A: several groups of rows, each row roughly a mix of its group's hidden directions; some rows fit no group
A (118 x 11)
[[ 30  -7 -37   2 -61  26  34  -5  23 -12  35]
 [-64 -42  22 -14   8   7 -21  16  40  28   3]
 [ 32  -4 -12  12  -8   1   3  73  -2  13  53]
 [ 42  45 -30  -8 -13  42 -15 -33 -30 -21  21]
 [ 23  11  -8  21 -10   0 -18 -29 -70 -11 -49]
 [-19   1  13  -1  20  17 -24 -19 -87   5   3]
 [-24   5   2  43 -28 -52  34 -23  23 -23 -32]
 [ 47  -9 -15  11   1 -46  27  50 -20 -32 -17]
 [ -8 -17  35 -39 -28  51 -24   9  42 -30   2]
 [ 41 -25 -29   1 -64  -6  16   2  40  -9  26]
 [-18 -27  24 -39  29  -1 -31  32  57   9  22]
 [-32  -2  40 -10  57  14 -15   2 -51  13 -26]
 [ 20  14 -31  35  13 -32  27  -5  50  49  11]
 [ 32  71 -15   2 -25  32  13 -19  -1 -36   3]
 [-18   0  19 -16   4  26 -32   3 -83 -12  -5]
 [  5 -32  39  13 -21  -7 -55  10   6 -54 -22]
 [ -4 -11 -20 -12 -24  19  10  24 -82  -9  27]
 [ -7  -4  42  19 -37 -32 -36   7  11 -53 -30]
 [ 13 -32  21 -31 -15  75 -14  17  25 -13  -1]
 [-62  16 -13  21 -15  28 -16 -52  10  28 -12]
 [-23  28 -25  25 -24  23  -6 -72 -30   2  -8]
 [ 29  61 -18  21 -30 -11  21  -3  31 -45   4]
 [ 19   0  13 -16 -30  82   2  17  18 -25 -10]
 [-22  -6 -13 -61 -60  25  23  20  16   9   3]
 [  7   4  17   9  11  -2 -37 -67 -50  -8 -28]
 [ -3   4  -3  17  34 -86 -14 -10 -10  18 -13]
 [  6  19  -3  45  41 -15 -14 -41 -45  30 -25]
 [-18 -64  39 -35  22  16  -2  22 -21  26 -18]
 [-24 -59  20 -28  27   3 -27  34  20  35  16]
 [-43 -14  17 -16  13  23 -11 -13 -78  -9   1]
 [-15   6 -10 -41 -20  21  34 -14  60  28  33]
 [ 48 -18 -37  12 -59  16  34  -4  14 -13  20]
 [ 59  -3   2  26  -5 -49 -52   1   8   4  20]
 [-19   3   9 -37 -13  45 -11  -7 -74 -11   5]
 [ -4   1  16 -26 -24  -3 -58  30 -58  19 -13]
 [-23  -2  39 -17  60  -3 -36  10 -39  13 -25]
 [ 26 -34  -4  37   0 -52  19  44 -11  27  26]
 [ 30   5 -29  10 -70  10  22  -8  25 -33  26]
 [ 42 -29  34 -33  39 -24   2  34 -27  -4  31]
 [  4  10 -48  11  13  15  43  21 -11  63  21]
 [ 45 -39  36 -42  28  -6   8  46   8  -2 -10]
 [-70   1  -5 -19  13  32  44  17 -16  24 -16]
 [ 30  18  40 -32  -6  70  10  -1  12  24  10]
 [-37 -45  28  -7  35 -19  -2  35  13  47 -17]
 [ 45  -8 -36  -4 -59   6  27   5  39  -2  25]
 [-35  -7  32 -38  16  46 -12  -3 -38 -26  36]
 [-27 -64  20  -6   4   8  -6  17  33  49 -24]
 [ -5 -10  46   2 -17 -29 -48  -3  19 -54 -28]
 [-51   0  -7 -23  -8  44  40  13 -44  -9 -28]
 [ 28  57 -17  32 -28 -21  28 -23  -7 -42   5]
 [ 38  69 -17  11 -22   5  13 -13   1 -42  23]
 [-21  14   2 -18  -4  11 -19 -65  52 -20 -31]
 [-12 -63  37 -19  37 -16  -2  14 -20  40  -9]
 [-42   4  44 -13  60  -2 -29   1 -26  10 -27]
 [-20  -1   2 -34 -31 -13  -9  51  54  37 -14]
 [-15  20 -10  28 -36  15  10 -72 -37 -11  -2]
 [-29  36 -18  38 -47  29  16 -45 -22  -4  -9]
 [-21  24  -7  57  13  -6  42 -47 -21  -7  29]
 [ 71   2 -10  23 -12 -25 -18 -36  23 -21  27]
 [-15  41  -9  24  15 -81   1  -8  10  10 -15]
 [ 31   2   6  13  -5 -43 -28  16  73  14  -9]
 [ 28 -19  22  11 -13 -47 -45  -2  48 -25 -27]
 [ 16 -62  13  -8  22 -22 -12  43 -14  30  38]
 [ 45 -23  45 -28  26 -22  20  50   0  -4  18]
 [  0  10   0 -23  -5  52   2   9 -72 -21  27]
 [ 20   4 -35  -5 -37 -22  17  54  36  38  18]
 [-16  10 -24 -11  18  46  53  -3 -24  49  22]
 [-34   0  21 -22  13  31 -24   8 -77   0   6]
 [ -4  43  27 -42   8  59 -14 -25  31  -3   7]
 [ 32 -39  20 -35  15  64 -30   4   3 -20  -8]
 [  2 -34  42   3   0 -38 -52  -8  11 -42 -27]
 [  9  42  22 -28   5  67   2 -38   3  19 -20]
 [-35 -25  35  -2  60 -15 -43   9   0  18 -26]
 [  4 -11  42   5 -10 -29 -56   1  -1 -55 -28]
 [ 25  12 -17  36  14 -38   8  22  64  32  -3]
 [ 18  38  46  -9  -7  44 -39 -32  31  16  13]
 [-42 -12  34   5  52 -38 -41  -1 -20   7 -18]
 [ 20  -3  29 -41  -2  49 -37  30  41 -14 -18]
 [ 24 -11   9  -2 -22  82   8  -2 -15 -38  -9]
 [-19  22 -32 -10   8  23  54   4 -13  56  31]
 [-25  43   4  -7 -12  25  -7 -50  56 -12 -24]
 [ 23 -52  31 -14   3  39 -38  41 -25   2 -12]
 [-36   1  40  -8  61 -17 -37  -1 -22   7 -30]
 [ 21  -7 -15   0  -9  -5  36   8  76 -15  39]
 [ 67  -3 -17  13 -44 -34 -19   7  27 -21 -11]
 [  1  21 -43   2  19  12  52   3 -16  59  21]
 [-52   7  -3  -8   9   9  35  43  39  27 -38]
 [ 37 -35  -4 -24 -27  68  -3  29  11   2  14]
 [ 61  15  13  -6 -19 -12 -58 -41   1  -2   2]
 [ -7  -5 -24   8   4   1  59  32  60   2  32]
 [ -5  13  13 -29 -18  77  -7   1  36 -31   5]
 [-24  17 -39  24 -44  31 -24 -50  -1  -7  28]
 [-24  41 -39  55 -26   2  17 -26 -23  17 -22]
 [-12 -17  16 -12  -9  12 -28 -22 -80 -31 -11]
 [-27  -3  15 -33  47  32 -28 -32 -16  43 -24]
 [ 40  54 -17   6 -19   9   7 -49 -20 -39  10]
 [-14  32 -44  51 -25 -14  -7 -45  29  17   0]
 [-29  42 -34  52 -20   4  21 -18 -33  17 -27]
 [-29   7  34 -17  66   1 -26   0 -43  14 -20]
 [ 38  11 -45   5 -53  26  33 -10  10 -18  33]
 [-64  -8   1 -16   8   6   5  42 -44  38  -7]
 [-10  22   3   9   0  31 -14 -47  52  55   1]
 [-43  40 -42  45 -28  12   0 -31   0  11 -22]
 [-15   1 -12   2   1  23   7  -9 -93   1   1]
 [-38   5  39   2  51 -30 -41  14 -11  12 -33]
 [-52 -23  -9 -21   1  28  52  31 -12 -13  36]
 [-43   1  -4 -55 -35  22  19  33  27  31  -8]
 [-19  25  15 -17  19  57  -6 -40 -10  46 -28]
 [ 15 -33  39  -3 -16 -10 -55  -2  10 -55 -20]
 [ -3  10 -37   8   3  15  60  10 -25  58  20]
 [-42 -30  -6  50 -16 -50  18  33  -1  17  10]
 [ 65   6   5  16 -10 -37 -56   3  15   4  20]
 [ 44  -2 -47  15 -55   0  36  -1   0  -3  32]
 [  0  -2  -3 -22   4  19 -50 -40  36   4  60]
 [ -9  27 -45  -5  -6  35  52  -5  -7  35  41]
 [-20 -18  23 -27  -5  30 -20  -5 -68 -40  13]
 [  1 -41  11 -13  15  83  -6   8 -24  -2   7]
 [-20  18  -5  11  31 -59  28 -10 -41  43  -4]]
which group is each row in? (one row of each group first)
[-45   5  41  -5  55 -18 -31  13 -16  20 -29]  Q
[11 -1 -5 -9  6 -8 12 12 62 25 68]  C
[-28  43 -36  46 -40  14   5 -43  -7   1  -1]  H

[ 15  69 -28   8 -23  11  14   2  -2 -54  -7]  H
[ 25  -5 -22  40  -9 -52  36  26 -34 -15 -29]  H
[-33  17  23 -44   0  42 -26 -10 -54  21  -8]  C
[-43  30  10   9  33  -9  10 -28   2  32 -61]  H
[  0  21 -51  -3   8  14  53  -3   7  52  31]  Q
[-15  32 -34  26  -2 -73  20  -9   9  24  15]  Q
[ 59 -12   2   8 -35 -36 -52  -4 -10 -26   0]  C
[ 46  44 -14   1 -15  24   4 -39 -44 -25  25]  H
[-54  39 -22  47 -25  -6   2 -43  -3   6  10]  H
[ 27   0   9  26  10 -11 -30 -64 -46 -22 -22]  C
[  9  33  25 -28 -26  63 -18  22  12 -38 -12]  Q
